In the data rows, the value 128 means zero.
Each row of this table is followed by its label. One hidden rule gives the labels. It looks at one to three of the table's principal directions, none of them among the few with the most spread.
[139 185 118 146  86 111  67 125 151 219 160  36 103 129  89  65 128 148
 135 188 116 148 155  36 160 167  99 106 172 185  39 160  81 161 121 163
 129 131  82 134 138 142 121 146  86] 1
[108 135 136 116 133 176 135  98 159  67 135 183 118 112 152 188 108 165
 119  90 121 106 104 153 177 124 126 153 117  49 189 104 177 115 121 132
  93 116 186 128  66 132 130  90 182] 6
[141 166 159 102 108 179 114  87 156 103 154 133 117 124 125 142  93 168
  98 122 125 128 122 139 180 135 112 178 135  91 150 104 146 110 156 164
 106 125 165 137  79 152 143  90 195] 0
[145 115 111 109 135 131 138 133 127 108 101 171 151 135 128 120 159 116
 148 132 127 153 138 152  88 125 135 145 127 150 132 151 127 130 113 123
 135 129  97 129 154 121 115 154  91] 1
[137 134 117 123 148  74  93 187 121 186 121  77 138 128 140  88 163 128
 134 196 143 149 166 101 102 168 131  91 138 192  45 129 109 135 132 137
 133 144 103 145 165 127 108 154  68] 6
[121 149 128 180  83 107 126 135 144 164 164  96 112 150 104 115 156 131
 137 159 104 103 124  65 164 127 114  82 131 139 115 145 112 161  66 161
 169 121 141 100 115 134 151 132  99] 2
[120 126 121 138 124 159 125 100 114 130 106 177 157 129 127 127 147 139
 161 116 128 146 141 132  89 119 137 178 129 129 155 146 144 139 130 122
 100 119 101 109 148 123 113 166 129] 2
[146  99 150  93 122 168 180  88  78 109  96 171 152 123  90 131 117 104
 136  87 137 142 136 164  33 120 176 189 153 144 207 187 164 133 139 104
 130  89  84 137 183 140 143 150 153] 0
[156 108 104  56 128  75  96 119 109 194 104  80 144 113 110  84  80 106
 112 118 115 195 142 148  49 129 138 128 153 203 103 178  74 172 167  46
 114 141   6 175 178 140  80 181 129] 1
[196 101 146  41  79 135 190 115 133 114  95 120 163 104 109 101 108 128
  93 134 159 165 161 173  77  91 178 153 153 168 215 165 157 100 155 165
 140  78 111 163 119 165 162 116 148] 0
[104  93 120  81 174 158 135 113 106 107  60 162 165  75 134 137 105 144
 140  92 158 151 159 166  63 146 160 197 147 128 157 122 181  91 205  88
  46 109 112 164 167 129 101 132 147] 0
[114 137 122 149 133 153 150 133 123 117 127 135 114 136 113 139 162 130
 148 137 131 127 135 114 118 130 133 130 140 114 146 145 154 128  91 153
 134 103 141 115 153 117 149 118  94] 5
[ 85  90 131 145 146 133 155 113  87 116  95 168 156 126 127 142 137 139
 149  91 127 125 142 148  79  97 141 166 110 109 180 115 168 115 148 100
 106 128 144 121 164 108 133 134 137] 1
[103 138 127 156 159 175 126 121 126  83 126 175 126 128 152 157 137 139
 143 106 142 104 113 143 153 126 121 159 113  77 141  97 153 103 137 136
 100 130 169 102 112 113 127 114 148] 1
[145 109 160 133 144 125 143 143  57 144  92 142 183 173 145  90 190 125
 152 185 159 149 178 122  53 128 157 183 118 141 108 108 160  91 186 173
 133 126 131 112 193 114 145 175  97] 1
[101  79 104  76 210 123 128 111  63 122  82 120 130  83 135 134  33  94
 107  23 155 147 114 220  43 101 147 160 130 137 157 132 113 117 219   0
  69 148  57 169 186 109  81 127 186] 1
[ 92 148 102 141 105 176 160 149 202  96 120 142 111  56  71 156 162 163
 147 136 126  86 139  80 167 182 137 101 180 143 177 175 194 131  33 178
 106  54 178 134 111 162 157  76  84] 0
[115  89 116 122 195  70  86 142  34 184  90  93 142 136 138  85 104  82
 139 109 135 167 134 148  40 110 120 142 110 174  55 115  67 123 222  35
 110 191  43 148 223  78  81 191 117] 2
[ 97 104  92 116 205 150 123 120  94 113  79 145 130 100 127 124  92  95
 149  59 150 170 132 197  54 122 126 182 134 150 109 125 104 112 187  38
  80 151  63 149 209  99  86 133 130] 0
[133  97 118  91 100 127 150  93 125 145  87 131 172 102 136 107  98 158
 125 103 150 164 171 155  82  83 158 165 135 141 196 138 156 118 176 115
  84 107 103 143 121 141 119 133 146] 1
[143 123 109 139 130  88 109 126 127 156 126  87 149 169 192  82 106 125
 124 141 158 142 148 133 147  97 124 120 107 113  67  81  86 111 194 122
 125 156 113 111 100 120 103 135 116] 1
[142  80 108 109 111 104 155 127 138  98  96 184 171 121 182 142 135 139
 128 105 140 141 132 179 120  53 145 117  82 110 203 111 143 113 131 119
 118 137 140 119  74 113 113 140 131] 4
[ 76 106  96 122 167 171 208 180 157  72  88 127  89  30  34 174 150  98
 143 102 141  68 127 104 102 219 167  74 205 168 178 206 208 119  33 119
 116  32 154 164 193 155 161  58  51] 1
[183 145 140  93  32 113 135 117 183 157 139 123 165 133 126  94 154 179
 116 190 123 151 170  99 146 116 145 121 142 162 168 160 148 148  91 208
 150  98 134 130  65 173 149 139 117] 1
[115 127 101 148 129 105  91  98 131 156 143 126 119 144 149 124  86 115
 136  80 104 157 101 151 128  84 101 130 103 122 107 118  59 167 139  56
 125 174  72 116 121 108  87 156 161] 3
[126 150  55 142 114  42  46 149 160 245 124  25 147 128 151  12 104 153
 145 161 140 202 188 109 122  92  87 106 133 228   6 119  20 154 171  95
 113 190  35 139 146 117  71 159  70] 5
[119  93 145 110 136 111 168 118 112 107 121 132 130 132 139 145  98 125
 109  92 133 125 137 173 106 105 146 129 111 111 166 111 151 113 147 101
 142 136 151 150 130 126 139  91 145] 6
[ 47 150  58 172 175 180 135 120 193  80 132 150  93  89 124 166  95 142
 151  45 133  96 112 160 168 149 108 123 149  99 140 133 138 148  70  67
  83 110 139 112 120 135 102  56 118] 1
[157 168 114 149  95  83  94 180 175 170 163  82 116 159 116  89 190 122
 137 223 105 124 132  53 173 177 106  61 144 175  31 148  84 161  58 185
 185 129 121 117 120 144 133 152  52] 0
[126 103 116 102 150 126 163 146 120 112  93 131 138 114 106 119 140 110
 137 125 140 139 150 146  74 147 152 133 151 159 132 154 149 117 124 114
 133 106 111 152 181 133 133 119  87] 1
[137  83 140 106 129  83 150 145  81 159  89 111 180 124 125  81 129 122
 127 138 152 132 169 138  53 117 165 140 130 182 133 134 140 111 177 114
 135 126 109 144 171 138 132 153 119] 6
[117  97 126 123 142 116 148 136 129 105 110 146 149 106 162 135 105 135
 125  98 156  98 135 159 124 118 155 122 117 115 153 111 155 106 150 108
 115 126 156 133  98 135 120 108 149] 6
[166 149 151 144  79  35  84 184 111 252 151  18 137 163 103  47 190 129
 125 255 114 154 180  23 120 165 117  63 139 225  16 137  83 153 122 196
 183 148 102 136 166 135 142 181  44] 1
[ 77 118  72 128 152  66  77 136 127 202 120  85 126  97 109 102  90 135
 135  88  96 165 138 139  83 120 101 103 131 196  95 151  72 191 121  18
 100 170  43 154 180 118  69 152 114] 4
[136  84 141 128  81 106 185 110 115 132 107 144 160 144 120 125 142 127
 129 120 120 156 152 148  85  62 148 136 104 137 201 127 144 125 124 139
 155 119 133 124 137 123 157 132 120] 4
[141 174 135 147 103  98  44  83 106 213 191  64  94 161 135  86  63 139
 114 114 104 148 111 104 157  98  85 124 119 138  68 135  40 180 158  90
 138 196  64 122 107 113  96 159 177] 4
[182 110 159  99 104 123 154 127  74 137 103 119 171 153 137  85 153 127
 116 176 166 119 165 106 100 117 162 140 131 139 149 140 162  86 180 189
 136 108 133 121 129 133 152 153 100] 4
[132 113 177 127 141 143 144 123  56 125 116 120 143 133 127 123 124 128
 109 131 153 113 132 133 108  99 140 167 112 106 162  92 158  75 203 157
 118 128 167 123 145 114 164 129 175] 0
[108 149 108 129 116 197 146 126 187  83 114 173 119  79  83 169 160 143
 147 126 114 119 115 108 153 166 126 142 163 121 176 158 170 131  64 161
  95  68 149 123 121 150 142 111 118] 5
[146 119 125 117 146  85 104 144  99 156 129  92 129 151 146 104 117 100
 114 142 128 138 119 128 119 122 120 105 115 141  78 115  84 130 165 102
 140 157  95 132 142 115 110 155 122] 1
[129 157 101 112 132 115  75 126 166 148 150  94  95 117 131 130 100 134
 110 130 103 148 108 116 180 143  86  97 131 131  81 125  81 152 122 103
 108 156  99 145 103 125  93 124 122] 6
[137 152 133  94  99 135 120 138 198 107 139 119 132  96 136 135 121 183
  98 159 131 101 139 108 205 160 124 113 143 113 139 111 167 109 118 183
 107 105 192 148  48 169 139  81 142] 5
[149 141 142 156  63 105 148 132 155 144 159 107 137 170 141 113 163 152
 116 179 121 117 144  92 180  94 121  92 108 115 145 109 132 131  92 204
 173 120 177  96  74 140 166 115 105] 6
[177 102 140 158 120  11  82 145  54 208 157  73 147 216 190  64 114  70
 109 149 119 154 105 140 115  39 100  81  49 155  44  79   0 145 193  85
 200 231  67  95 126  82 100 208 140] 6
[129 155 127 134 124  66  77 175 138 195 159  65 110 140 109  94 156 133
 131 197  99 130 136  65 134 184 111  76 147 180  30 147  93 169  91 135
 164 147 109 147 154 136 121 154  86] 1
[172  90 155  94 107  48 148 117  70 182 144  69 129 176 124  88  77  79
  91 110 118 166 129 170  57  74 145 106 110 173 124 145  65 159 161  70
 202 166  60 153 165 124 132 149 151] 4
[111  89 116 111 124 116 169  89 100 148 109 100 131 108 113 110  53 120
 121  47 146 157 147 186  55  64 157 153 139 148 192 152 122 136 163  56
 123 122  81 151 163 127 129 105 167] 1
[155 138 127 121  90 128 146 158 176 100 126 143 142 137 132 127 193 151
 130 196 122 121 137  92 176 133 126 103 128 116 137 122 157 108  82 217
 150  97 182 118  84 140 160 121  82] 4
[118 125 113 164 185 149 136 145  75 110 123 136 112 139 153 137 134  90
 139 103 168  95 114 145 118 124 132 110 117 111 121 130 126 111 134 108
 120 137 122  95 151  94 116 126  98] 5
[ 86 155 147 178 157 207 149 117 145  47 152 170  80 126 114 197 139 127
 135 102 121  64  83 111 206 164 106 140 128  42 140  95 171  96  98 162
 120 109 219 104 104 120 162  66 145] 1
[174  90 115  59 122  66 107 121  92 189  86  89 167 125 150  66  94 118
 117 133 145 219 168 170  42  73 143 147 122 192 111 137  78 126 214  83
 116 163  32 171 163 112  90 182 126] 6
[107 136  99 113 144 118  83 129 141 161 109 106 132  95 136 107 114 161
 144 133 133 157 153 113 120 139 121 141 146 143  95 129 125 129 158 108
  76 137 101 153 137 120  94 140 119] 6
[ 81 111 112 160 206 176 192 190 113  70  96 163 107  83  78 167 177  75
 165 109 160  73 126 138  69 214 168 111 172 162 132 175 186 116  55 112
 136  71 147 128 222 133 148  92  61] 5
[177 136 155 109  75  89  91 114 135 156 149  97 147 165 168 108 120 145
  92 180 113 128 114  85 199 100 109 108  98  90 107  82  99 116 181 175
 132 147 147 115  44 135 128 161 162] 5
[ 75  52  85 120 197 124 172 135  74 106  43 168 166  90 132 140 121 100
 156  57 155 147 149 192  23  97 159 155 119 142 180 129 158 104 171  37
  74 120  90 140 211  96  98 139 101] 4
[100 192 109 217 142 149 111 180 154 141 182  90  57 135  62 119 186  95
 169 170 111  69 103  37 174 217  99  64 176 166  30 182  99 167   5 164
 188 111 135  97 173 130 152 111  44] 5
[153 151 121 109 144  83  84 168 119 175 141  69 129 150 147  83 140 130
 112 189 140 134 148 104 132 164 120  93 138 164  46 130 100 136 142 138
 138 147 104 138 138 134 110 146  89] 5
[ 57  90  92 167 202 129 159 176 142  59  89 194 129 122 131 182 186 100
 177 110 110 101 106 137 110 169 129 117 117  93 103 103 160 116  80  88
 126 116 166 122 181 105 121 119  73] 0
[118 100 137 124 109 175 188 113 143  68  93 195 149  96 107 164 153 141
 140 106 131 122 136 147 119 107 146 160 124 111 222 128 191  93 110 162
 112  91 176 127 120 130 160 104 128] 3
[106  89  65 138 178  63  94 142  93 170  85 106 146 132 151  72 107  92
 160  92 133 182 142 162  63  80 106 125 105 181  54 119  45 132 183  29
 116 195  34 138 196  77  66 173  80] 0
Which label does each new row get?
[121 177 154 169 151 147 116 188 141 121 169 113  82 133  90 146 195 114
 139 198 119  75 116  61 169 235 116  87 156 146  49 141 144 133  52 192
 171 114 179 121 154 140 158 109  76] >> 2
[112 177 140 209 130 129 100 178 139 141 182 105  85 148 117 140 192 121
 143 192 115  61 102  40 209 186  97  60 127 120  58 120 120 139  53 192
 166 132 186  86 112 121 150 123  80] >> 1
[107 142 131  56 122 174 169 139 220  80 115 147 110  58  70 188 141 176
 115 145 111 127 160 122 130 244 160 128 201 139 175 177 234 142  46 155
  99  43 172 198 133 195 147  51 102] >> 5
[116 166 127 146 117 177 146 129 187  95 165 146  88 108  80 160 130 122
 136 113 109 101  99 125 153 180 129 123 166 135 137 170 135 164  34 138
 158  90 143 125 123 164 151  90 145] >> 6
[164 124 160 100 112 163 104  64 111 105 122 175 152 141 189 146  87 147
 112 102 140 157 110 166 154  66 123 198  86  55 169  73 126  90 226 139
  81 156 136 118  57 111 111 154 222] >> 0
[119 152 142 116  85 171 106  72 181  92 144 171 116 116 116 170 113 178
 120 114  81 126 102 104 213 125  89 160 119  64 165 104 149 124 124 157
  93 132 173 134  55 133 131 109 172] >> 2
[148 134 138 127  88 101 137 123 161 117 167 119 115 156 146 138 117 137
  99 133 108 106 110 126 189 106 115  83 106 101 143 116 118 141  94 148
 171 140 164 121  60 140 144 100 137] >> 4
[161  91 133 102 136  95 145 127  87 122 109 144 161 156 158 105 117  99
 122 114 143 140 129 174  77  91 151 138 106 137 134 128 110 119 167  98
 153 148  97 128 138 120 118 158 138] >> 5
[ 62 108  44 169 189 106 124 160 123 144  77 120 155 129 164 100 157 138
 172 114 156 162 171 152  85  94 117 130 117 138  99 101 120 120 141  81
  81 138 101 106 187  90  91 130  50] >> 5
[108  75 107  98 139  76 144 141  93 171  75  97 160 100 123 109 122 133
 124 123 137 162 174 136  57 106 148 113 128 171 155 134 146 123 166  85
  94 126  94 160 179 117 110 142  88] >> 5
[117 147 121 129 135 126 114 177 169 121 121 112 119 104  90 122 179 135
 142 190 111 112 131  65 159 203 115 107 162 152  64 131 141 116  94 174
 131 104 159 147 146 144 144 122  78] >> 6
[149  53 133  79  99  96 205 133 132  97  82 144 156  93 115 145 113  99
 108 101 132 130 129 162  87  93 173 102 123 144 213 142 155 108 131 111
 145  94 133 158 119 143 148 118 131] >> 6
[134 123 120 153  99  88 150 154 140 147 153  85 106 130 111 113 129 110
 119 135 125  98 120 103 149 113 130  55 130 154 128 152 106 146  74 137
 182 123 135 122 113 133 150 109  98] >> 2
[130  90 164 108 183 169 196 143  51  71  83 190 156 142 113 151 173  94
 142 122 157 125 144 180  24 146 178 188 131 125 176 139 198  89 144 133
 140  97 144 131 219 119 161 134 119] >> 6
[142 127 136 141  63 113 129  77 149 140 155 124 130 151 155 122  89 153
 116 103 115 138 118 131 174  46 115 129  97  88 170 105 103 135 141 139
 143 148 140 110  51 124 137 123 179] >> 0
[141 159 119 136 143 107  89 116 113 188 163  64 110 160 144  75  73 111
 126 116 151 145 140 141 102 143 131 132 150 163  47 150  65 167 154  79
 148 156  54 128 153 139  97 136 142] >> 2
[ 93 124 149 164 178 158 136 154 100  77 117 172 131 134 148 169 174 133
 141 142 140  74 117 114 154 158 125 139 106  71 123  78 183  81 138 160
 109 126 211 105 131 107 144 114 120] >> 1
[109 126 170 116 136 246 221 122 118  40  95 187 120  72  58 188 170 140
 139 122 159  77 142 116 102 185 182 180 185  97 245 170 255  74  90 207
 103  19 213 136 162 154 204  67 126] >> 4
[145 168 138 114 114 169 110 107 156 113 141 152 145 147 149 121 139 174
 127 154 139 133 151 130 155 149 127 175 138 106 127 121 157 122 133 176
 108 118 150 118  94 152 128 118 142] >> 4
[200 179 196 147  67 152 126 114 127 129 210 108  69 165  94 137 132  92
 101 167 110  90  78  77 198 151 115  91 133 125 111 160  95 145  76 206
 215 132 148 109  79 141 175 125 152] >> 5
[ 79 179 100 209 111 154 126 175 213 106 166 154  82 125  68 173 230 136
 171 182  68  80 101  35 209 210  85  63 150 131  91 156 143 174   0 188
 164  94 184  94 129 138 154 108  36] >> 2
[138 200 109 163  95 172 108 141 205 101 169 150 108 158 134 136 202 172
 148 196 113 118 126  78 221 152  92 114 136  95 106 131 140 139  35 230
 145 107 180  88  72 136 149 110  77] >> 5
[109 144 142 144 172 195  91 128  97  88  95 201 146 112 140 158 185 152
 159 154 135 111 124  96 151 165 107 186 115  84 119  92 178  75 170 173
  54 134 171 108 134  95 116 160 117] >> 1
[132 131 116 103 119  60  85 141 138 189 143  62 126 123 127  83  90 142
 106 137 112 155 142 128 125 119 110 102 129 179  76 127  76 153 148  91
 140 169  90 162 130 134 106 133 135] >> 0
[103 145 114 103 121 156 117 113 189 110 124 137 133  78 139 149  98 192
 115 110 135 122 145 139 171 144 128 144 144 106 165 114 173 121 129 135
  68 106 166 148  73 158 117  81 161] >> 1
[ 94 124 143 146 161 180 161  93 109  74 141 162 100 129 128 177  85 119
 125  51 137  89 101 171 131 129 137 156 126  70 174 122 161 120 128  91
 121 123 159 121 128 124 138  78 175] >> 4
[116 153 154 134 147 211 146  85 134  69 160 169  78 117 116 201  87 114
 117  65 126  98  78 159 156 155 133 156 140  64 176 138 155 136 105 111
 116 107 151 121 107 136 137  86 197] >> 4
[222 129 165 105 132  20  34 132  37 229 151  47 167 229 222  21  95  95
  93 195 154 173 143 131 114  84 108 126  69 159   0  66   6 115 255 116
 165 243  50 121 118  97  78 225 148] >> 0
[113 140 105 125 159 130 101 133 125 154 123 103 119 106 118 105 103 124
 139 110 140 155 139 147  91 141 125 147 150 169  90 143  99 141 143  86
 110 141  79 145 172 126 103 131 132] >> 0
[171 174 159 141  27 156 133  87 170 144 176 103 118 156 117 118 135 165
 108 170 114 138 124  82 204  78 112 134 128  95 175 122 123 131 106 231
 155 101 167  97  47 149 181 117 167] >> 1
